One vector is turned by the same rotation once a step. Each row is the vector after some number of steps, and that number follows the row.
The counts run from 0 to 396.
[101 120 127 115 111 107 134 144  75 173 156 150 100 118  98  90 145  75
 108  94 102 111  96 100 174 135  84 109 135 160 124 109 153 115 146 134
 106 110 118  86 142 155 138 136 126  85 148 108  64 116 163 124  93 149
 149 124 105  96  85 124  77 140 128 156 105 137 152 112 155 107 117 141
 132 130  90 170 154 107 132 118 133 101 107  77 115] => 293
[109  83 111 114 126 127 140 124  90 157 161 144 122 140 106 101 105  60
 107 113 111  91 106 109 168 122  78 135 133 147 118 113 178 121 162 148
 124  94 120 122 141 165 134 129 117  90 157  92  79 125 167 132  85 146
 133 130 108 106  77 110  74 121 124 146 116 128 142 107 153  86 119 150
 133 132  86 165 158 101 126 114 145  96 115  82 123] => 296
[107 101 116 110  92  89 103 155  74 154 154 157 117 126 107 112 131  98
 126 105  95 110 109  93 198 105  83  87 144 136 139  79 159 155 145 151
 119  85 135  86 114 141 129 120 109 112 143 120  74 122 168 147 103 126
 154 151 117 113  95 118 106 146 128 141  82 130 148 102 140 101 103 167
 135 122 107 165 155 117 145 116 133 103 137  73 102] => 237
[114  98  91 113 117 103 109 126  79 160 169 158 142 149 121 118 121  95
 121 108 102  79 112 107 206  77  89 132 149 132 144  67 171 167 167 139
 103  90 142 102 105 144 114 124 128 103 127  99 109 130 166 130 100 117
 133 166 121 130  79 126  87 128 141 121 103 134 142 111 148 112  96 175
 128 140 109 158 145  94 127 118 136 128 125  86 125] => 64
[111 123 111 118 123 113 116 132  69 170 139 151 124 102 112 114 133  93
 145 131 105 100 109 111 213 104  82 127 135 155 130  96 144 134 144 128
  94  86 144  89 127 143  99 134 123 103 134 106  77 113 167 116 104 135
 113 142 102 120  75 131  71 126 136 119  81 147 160 112 170 118  89 146
 124 143  99 167 138 103 149 145 138 105 108  74 130] => 37
[120 111 135 102 103  91  89 128  77 183 144 157 126 120  99 109 131  81
 135  97 112 127 108 104 196 115  73 102 132 146 132  85 138 134 141 147
 104 108 138  58 133 155 114 132 124  96 159 123  85 118 174 108 100 136
 142 123 141 111  97 115  75 142 144 123  98 135 159 105 143 108  98 148
 116 135  89 147 130  85 139 122 113 106 131  85 104] => 394
[115 112 103 118 121 115 128 117  80 157 170 154 136 137 115 112  95  82
 137  95 103  81 114 117 184  88  80 137 140 135 130  62 174 153 167 119
  99  96 145  92 134 138 109 128 109  92 141 103 101 117 176 124 101 131
 146 147 145 126  72 125  90 119 138 132  99 130 147 117 143 118  95 157
 122 125 101 168 152  90 136 113 123 122 141  84 106] => 232
[126  97 135 111 111 106 124 134  74 184 149 137 132 136  85  85 138  62
 101 117 115  92  99 125 174 117  81 120 151 142 122 119 165 118 166 147
 116 118 129 102 129 153 139 133 142  85 153 105  86 127 164 126  79 142
 143 129 108 102  84 120  75 123 121 140 113 136 163 101 129  98 124 146
 118 148  89 171 129  99 124 113 120  89 101  86 117] => 312
[127  86 110 114  99 107 120 159  78 159 131 137 126 133  94 102 127 104
 109 117 110  92  91 124 192 102  81  89 157 136 114 107 152 149 156 155
 108  79 135  98 120 137 125 114 120 111 157 125  72 115 167 147  97 117
 154 145  92 109  83 110 106 137 123 135  93 133 153  95 161  98  97 167
 130 146 121 177 142 123 140 106 139  95 113  72 121] => 16
[115 110 114 115 104 109 118 120  95 159 164 162 108 139 116 103 114  85
 116  89  94  92 100 109 183 103  96 112 144 141 135  65 168 151 167 159
 102 100 131  96 124 157 110 139 111 107 130 116  77 111 163 139 115 133
 166 133 141 105  81 112  95 149 148 153 117 125 146 106 141 121  97 159
 141  99  95 160 164 105 132  99 122 129 110  74  95] => 97
[ 95 103 141  94 105  87 112 126  94 168 148 152 107 122 113 115 155  83
 118  82 111 119  91 101 183 119  72  94 127 145 122  99 149 125 135 163
 107  97 128  76 136 144 113 130 124  90 146 118  75 118 164 127 111 141
 136 114 109 103  81 121  79 155 144 146 108 138 152  98 172 115 107 158
 119 133  87 151 159  98 120 131 143 128 113  88 105] => 274
[125  92 129 108 115 101 109 130  67 180 150 141 151 116  83 107 129  84
 123 111 123 105 100 100 177 121  68 105 147 146 112 113 144 128 149 142
 107 107 135  82 133 150 131 119 131  91 172 115  78 117 170 105  88 119
 143 128 105 106  85 110  75 129 114 120 107 133 155 112 160  96 107 156
 107 164  97 164 121  87 137 117 133  80 128 104 133] => 192
[101 118 108 116 120 114 119 130  85 185 168 175 115 132 124 102 108  69
 129 100 102 107 106  86 175 123  86 141 120 143 140  73 165 130 166 131
 113 112 125  93 130 163 130 144 108  84 134  91  87 119 151 116 111 142
 140 124 135 104  83 109  76 118 145 131 109 135 140 129 149 102 107 144
 120  91  78 152 162  92 131 104 139 126 123  91  99] => 262
[105 103 104 114 116 107 117 142  83 173 174 158 120 150 111  81 126  79
 106  89  93  98 103  99 161 110  81 113 140 136 143  72 172 145 162 141
 112 118 120  95 120 157 147 122 120 103 146 100  91 124 157 140 101 129
 178 148 127 107  78 123  90 133 137 155 125 119 139 124 132  97 114 156
 137 116 103 165 155 107 123  99 137 116 118  77 109] => 265
[113 120 121 114  99  91  88 149  71 173 142 163 117 113 100 119 134 100
 123 121 107 109 112  99 215 108 101  94 149 144 140  93 137 140 141 147
 100  96 146  77 115 149 111 141 124 109 138 121  61 114 159 132 112 129
 130 137 110 107  79 123  93 145 130 133  79 140 167 103 147 119  88 154
 134 131 103 164 138 106 137 122 117 102 110  83 110] => 375
[130 102 112 116  93  95 103 151  75 199 131 152 122 133 113  96 138  90
 110 131 122 105 106 108 197 106  96 119 147 128 130 104 139 119 159 146
 108 112 134  79 124 172 133 145 139  77 145 100  85 118 147 112  94 133
 126 124 101  98  84 110  73 126 144 108 100 149 159  99 152  98 113 141
 113 122  86 159 132 106 126 107 126 104  90  96 109] => 5
[116 109 119 105 126 121 112 124  71 185 147 157 149 115  94 112  96  61
 162 118 105 112 115 107 192 125  72 132 128 138 129  83 161 132 150 137
 114 101 126  92 126 149 112 139 102  94 157  99  85 120 171 114  93 138
 127 123 137 121  90 112  80 110 123 120  96 142 142 111 142 101 100 145
 114 132  91 152 124  86 143 129 123  95 133  93 115] => 57
[128 111 126 110 102 100 131 148  84 179 119 144 138 134 121 116 123  97
 135 123 126  86  76 127 189  98  80 124 152 119 115  91 151 144 163 138
 110  80 143  85 121 130 110 139 123  77 119 118  89 117 147 120 110 134
 118 125 107 106  56 109 105 117 149 127  84 153 166 104 171 136  93 156
  97 141  97 183 134 107 107 112 138 128 100 108 100] => 169
[114 109 106 111 130 107 104 121  90 192 170 168 132 136 111 104 139  83
 121  75 101 109  95  94 166 112  76 117 132 141 134  71 152 136 158 146
  87 129 126  75 124 158 117 130 123  96 156 110  87 118 160 109 119 112
 166 126 130 105  79 119  72 137 138 137 138 119 141 120 157 107  97 159
 129 117  95 146 141  84 125 110 137 128 110 100 104] => 246
[124 107 111 107 114 102 110 139  82 172 138 155 132 128 102 116 126  94
 123  94  99 111  85 108 183 111  76 103 147 136 121  65 135 164 151 152
  95  91 136  76 115 139 100 116 104 121 146 138  80 124 165 129 116 112
 170 136 134 111  92 107 107 143 135 139 107 124 143 117 165 117  80 169
 128 127 118 157 131 106 149 108 137 109 128  72 103] => 218
[122 103 106 124 121 112 145 145  73 174 158 132 135 148 105  85 130  71
  93 114 113  80  82 114 159 108  80 143 152 147 126  91 178 157 178 122
 118 107 132 107 133 145 143 124 132  82 130  99 102 129 152 134  83 130
 153 155 106 108  66 117  90 110 129 143 110 129 153 127 150 102 111 156
 126 151 104 183 142 100 111 107 147 109 113  79 116] => 147
[132 106  93 126 135 125 138 129  72 177 151 144 132 136 108  82 115  76
 117 111 110  84  95 126 178 100  85 152 146 151 129  97 159 132 168 114
  93 120 135  97 145 163 126 130 136  87 145 100  91 107 164 114  89 123
 141 142 108 117  66 124  71 110 140 128 113 127 157 128 162 113 100 140
 128 134 105 178 139 101 124 112 134 105  94  83 126] => 9
[108 116 106 119 120 105 117 143  83 182 177 171 112 142 109  85 130  77
 112  92  91 108  99  89 162 124  90 129 138 136 140  65 167 141 164 136
 107 114 128  87 127 164 141 136 118  99 141 103  87 123 153 132 110 129
 172 134 125  98  76 116  88 132 131 151 128 124 142 127 140 103 109 155
 136 102  93 155 154 106 122 100 137 123 117  85  95] => 264
[123  98 111 127 112 107 139 143  81 178 158 143 129 147 106  81 138  74
  89 106 117  85  85 110 157 111  84 138 145 146 122  88 170 147 180 125
 115 113 132  98 137 155 144 126 140  74 138 101 110 126 156 121  81 132
 154 150 114 105  77 111  86 121 134 138 119 131 147 129 149  99 112 154
 118 143 100 174 146 100 120  95 140 107 116  80 116] => 146
[136 101 108 118 131 112 123 137  77 205 143 149 143 130  94  97 142  81
 111 106 118 105  84 105 165 109  79 132 148 144 120  87 134 138 165 132
  93 115 129  71 123 160 124 129 131  91 155 110 100 123 157 103  92 109
 159 134 114 104  90 109  69 119 128 122 128 134 143 128 175  97  94 150
 116 133  98 154 117  92 138 111 141 101 108  88 115] => 25
[128  95  89 119 136 117 109 139  73 180 161 160 144 135  98  97 118  89
 109 109  96  97 103 101 180 100  87 121 158 134 137  88 146 151 164 146
  97 104 129  99 108 159 133 116 124 116 164 103  86 120 160 137  93  99
 169 153 114 108  82 115  84 124 114 129 130 114 138 123 150  93  95 161
 138 131 115 159 136 102 144 105 140  93 114  85 129] => 44
[122 104 129 112 105 107 139 151  81 180 116 142 133 128 120  99 120  69
 140 108 118 113  77 128 174 122  52 123 125 127 112 105 162 140 144 136
 124  97 108  92 121 141 125 131 117  69 137 103  86 119 155 119 107 149
 127 116 117 110  65 108  97 120 143 134  83 146 152  99 169 121 109 147
  95 128  89 184 135 102 113 122 146 111 105  98 111] => 307
[ 89 115 120 107 122  98 108 123  81 165 156 156 115 125 112 109 153  69
 125 105 104 111 109 104 209 117  79 126 115 158 149  87 162 133 133 145
 118 103 135  91 126 152 105 140 131 103 138  99  91 135 173 127 105 140
 112 132 117 121  86 136  61 137 148 137  99 138 159 101 150 114 112 151
 130 141  87 151 139  88 129 150 140 122 113  71 112] => 258
[122  93 106 124 115 110 128 126  93 168 160 156 118 146 120  94 132  77
  88  83 114  99  97 113 166 106  79 122 131 146 136 104 160 131 158 144
  96 127 124  91 137 172 142 121 136  85 150  97  86 112 163 118  96 137
 153 128 121 103  70 115  65 137 152 142 124 117 147 113 154 103 116 151
 134 123  90 166 159  96 117 107 138 123  97  87 123] => 127
[139  82 113 114 113 115 127 143  87 189 140 149 137 145  96  99 110  77
  98 116 118  97  82 104 159 118  83 119 151 126 111  97 147 135 171 150
 114 102 125  93 120 168 136 129 114  95 159 109  84 123 149 124  84 124
 160 122 115  90  83  84  86 114 127 132 127 127 139 115 160  93 106 157
 114 120  92 157 134 104 131  85 137  95 103  90 108] => 162
[114 107 111 118 110 103 107 139  84 181 158 164 107 134 126  90 144  77
  99 100 108 107  97  97 177 124  93 120 130 145 144  98 148 120 149 150
 108 123 120  89 123 177 134 142 128  89 133  96  70 118 146 125 107 141
 140 117 109  89  64 110  76 140 148 141 120 130 150 114 155 117 110 142
 135 103  84 162 153 104 112 106 135 121  77  88 114] => 125
[100 120 119 112 115 100 121 153  81 179 136 159 133 125 125 102 118  73
 155 100  98 122  89 115 185 119  53 131 121 130 144  64 161 160 136 135
 127  98 116  87 103 133 109 134 101  93 127 106  94 137 153 127 116 139
 136 134 145 125  75 119 102 125 147 130  81 133 149 116 143 132  93 157
 108 121  95 170 136 103 120 133 143 121 124  87 106] => 85
[117 102 106 130 124 115 150 149  75 164 152 132 134 153 108  88 121  70
 104 120 105  74  83 124 160 107  83 140 154 142 132  94 184 156 174 123
 126 100 135 114 129 143 134 128 125  89 135 100  92 132 153 141  87 129
 149 154 106 108  59 117  97 109 130 151 101 134 154 121 141 112 106 158
 125 143 109 188 141 104 114 110 145 111 106  82 119] => 148
[127  87 111 110 115 113 124 134 107 180 148 146 122 160 110 100 118  78
 104 113 111  85  83 113 171 107  91 120 149 126 125  87 159 142 171 169
 117  89 129 112 106 158 115 137 116 105 130 112  74 128 148 150 103 131
 159 121 114  93  72  92 101 129 141 148 129 130 154  98 156 111 104 167
 130 103  92 161 150 114 118  95 143 126  81  86  98] => 300
[117 116 133 112 113 106 137 121  98 170 151 152 119 153 107  95 108  59
 129  95 101  90  87 126 167 118  77 127 137 132 126  64 180 150 171 140
 122 102 134  92 126 135 111 144 106  93 126 120  93 122 162 137 109 145
 159 124 145 102  70 110 108 129 145 158 108 140 158 109 138 125 107 154
 120 112  90 172 143  96 119 107 123 128 114  85  83] => 114
[ 99 109 121 110 120 100  97 125  69 164 176 156 131 131  97  89 133  68
 130  99 100 100 125 111 188 115  79 117 138 138 153  94 177 130 143 141
 115 126 126  97 123 159 135 134 132  92 157  94  84 123 173 131 101 135
 133 143 119 113  79 135  71 131 125 138 101 126 153 103 118 102 124 154
 130 145  88 160 144  86 116 135 117 107 119  89 131] => 91
[119 114 120 109 112  96 109 169  75 194 121 151 124 124 106  95 133  83
 126 150 118 109  89 109 200 124  86 127 142 131 137 102 142 129 151 146
 130  88 138  93 107 156 115 155 123  91 133 108  78 130 142 127 103 136
 118 125  99  96  66 100  92 105 132 124  89 150 164 101 155 108 104 144
 110 123  92 167 122 114 119 121 136 102  86  92  99] => 3
[120 104 106 127  93 101 139 163  73 166 137 146 115 131 117 104 158 100
  92 114 108 102  73 111 180 105  87 111 146 149 115  94 146 156 161 134
 107  86 122  88 125 148 126 119 123  96 121 113  84 120 151 127  93 133
 148 154 106 101  90 114  95 142 140 137  92 137 141 119 176 122  92 165
 126 135 101 175 147 119 136 103 154 109 106  64 117] => 321
[128 109 109 120 126 101 121 135  64 178 159 144 155 134  90  99 126  84
 112 102 110  83  93 114 166  99  77 129 162 140 123  73 161 165 170 123
 100 108 151  82 123 134 126 120 127  98 142 114 105 121 159 121  91 109
 165 159 132 117  74 125  97 119 128 134 110 129 155 132 144 113  94 169
 119 157 111 176 122  91 132 105 126 101 139  85 115] => 368
